Read these off the table that follows. Rows and columns are numbered from 0.
1) Find the entry in row 2 and column 1.
2) Find the entry directly below +0.27.
3) Find the entry in the top-right corner.
4) Find the bottom-left entry.
5) Find the entry in row 0 and column 0.
6) Find the entry in row 0 and column 1.
7) Find the entry just right of +1.48.
8) Find the entry in row 0 and column 2.
-1.82	+0.64	-0.18	-1.96	+0.17	-0.35	+0.57	+0.68	+1.37	+1.60	-0.38	-1.86	-0.98	+1.36	-0.49
+0.74	+0.77	-1.85	-0.20	-1.19	+1.07	+0.18	-1.05	+1.33	-0.41	+2.19	+1.33	-1.17	+0.30	-1.48
-0.01	-0.17	+1.19	+2.52	-0.28	-1.59	+3.31	+1.59	+0.14	-2.79	-1.11	+1.94	-0.54	-0.06	-1.69
+1.41	-2.12	-2.03	+2.59	+1.34	+1.89	-0.88	-3.30	+3.26	-1.44	+3.30	+1.48	+0.63	+1.58	-0.31
-2.15	-0.51	-0.39	+1.69	+3.35	-0.78	-0.75	+1.47	+0.94	-0.38	-0.52	-5.46	-2.07	+1.58	-1.84
-0.98	+1.02	-0.09	+1.57	+0.79	-0.39	+0.95	+1.70	-0.27	-0.66	-0.99	-0.98	-1.61	-0.09	-2.70
-1.44	+0.89	-0.62	-1.66	+1.29	-0.34	+0.09	-0.57	+0.21	-1.07	+0.86	-1.94	-1.44	+2.53	-1.43
+0.68	+0.27	+0.71	-0.04	+0.70	+0.80	-1.34	-1.11	-0.88	-1.53	-0.02	+0.69	+0.01	-0.24	-0.47
+0.76	-0.57	+0.77	-1.26	+0.14	+1.91	-2.97	-0.98	+1.80	-0.13	+0.81	-0.56	-1.80	-0.76	+0.08
-1.12	-1.00	+2.02	-0.20	+1.55	-0.66	-0.91	+1.23	-1.19	+1.33	-2.38	-2.32	+0.82	-0.41	+1.61
+0.64	-0.20	-0.88	-0.31	-0.12	+0.38	-1.13	-0.40	-2.05	+0.96	+0.97	+0.75	+0.99	-0.32	+1.80
-1.18	-2.28	+1.97	+6.17	+4.06	-2.31	-0.32	+3.02	+2.17	-1.10	-4.04	-5.00	+0.66	-0.93	-0.27
-2.10	-2.63	+1.55	-0.50	+1.88	-0.43	+1.41	+0.41	-0.99	+2.05	-0.93	-1.25	+1.17	+1.93	+1.81
-1.23	-1.60	+1.21	+4.06	+1.95	-2.61	+2.52	+2.35	+2.03	-1.01	-2.55	-0.89	+1.15	+0.64	+0.22
1) -0.17
2) -0.57
3) -0.49
4) -1.23
5) -1.82
6) +0.64
7) +0.63
8) -0.18

Read these off the matrix that follows. Indices start at 0.
1) What is the entry at row 1, column 1?
2) What is the maximum?
3) What is the entry in the bottom-left corner?
4) What is the entry just right of -1.97?
5) What is the entry in the top-right corner?
6) What is the entry directly below +1.88?
7) What is the entry at row 0, column 2?
8) What is the entry just left of +0.85?
[[+1.22 -0.24 +0.97 +3.97 +2.21 -4.63 -2.73 -1.19 +1.39]
 [-0.02 -1.61 +2.05 +3.01 +0.69 -2.23 -1.56 -0.66 +0.16]
 [-2.69 -5.46 +5.33 +2.53 -2.14 +1.76 +0.24 +0.36 -2.30]
 [-0.93 -2.13 +1.47 -0.56 -1.40 +2.21 +1.14 +2.00 -0.21]
 [-0.96 -1.94 +1.55 -0.02 -1.04 +1.55 +0.70 +0.89 -0.62]
 [+0.10 -0.93 +0.10 -1.01 -0.67 +1.44 +0.85 +2.73 +1.21]
 [+1.29 -2.30 +2.80 +6.15 +2.43 -5.77 -3.65 +0.17 +2.49]
 [+2.15 +3.85 -4.00 -1.97 +1.51 -1.15 -0.05 +0.40 +2.13]
 [-1.65 -4.68 +4.82 +3.50 -0.94 -0.22 -0.71 +0.37 -1.03]
 [+0.74 -0.04 -0.81 -1.28 -0.11 +0.84 +0.67 +2.94 +1.88]
 [+1.54 +3.02 -3.02 -1.57 +1.22 -0.92 -0.10 +0.19 +1.59]
 [-2.51 -4.89 +4.75 +2.05 -2.01 +1.79 +0.36 +0.22 -2.22]]
1) -1.61
2) +6.15
3) -2.51
4) +1.51
5) +1.39
6) +1.59
7) +0.97
8) +1.44

Questions about the row below.
1) The second entry from the left?
2) The first entry?
3) The 4th entry?
4) The entry just left of 61?
52  55  42  48  46  61  53   6  44  48  31  45  98
1) 55
2) 52
3) 48
4) 46
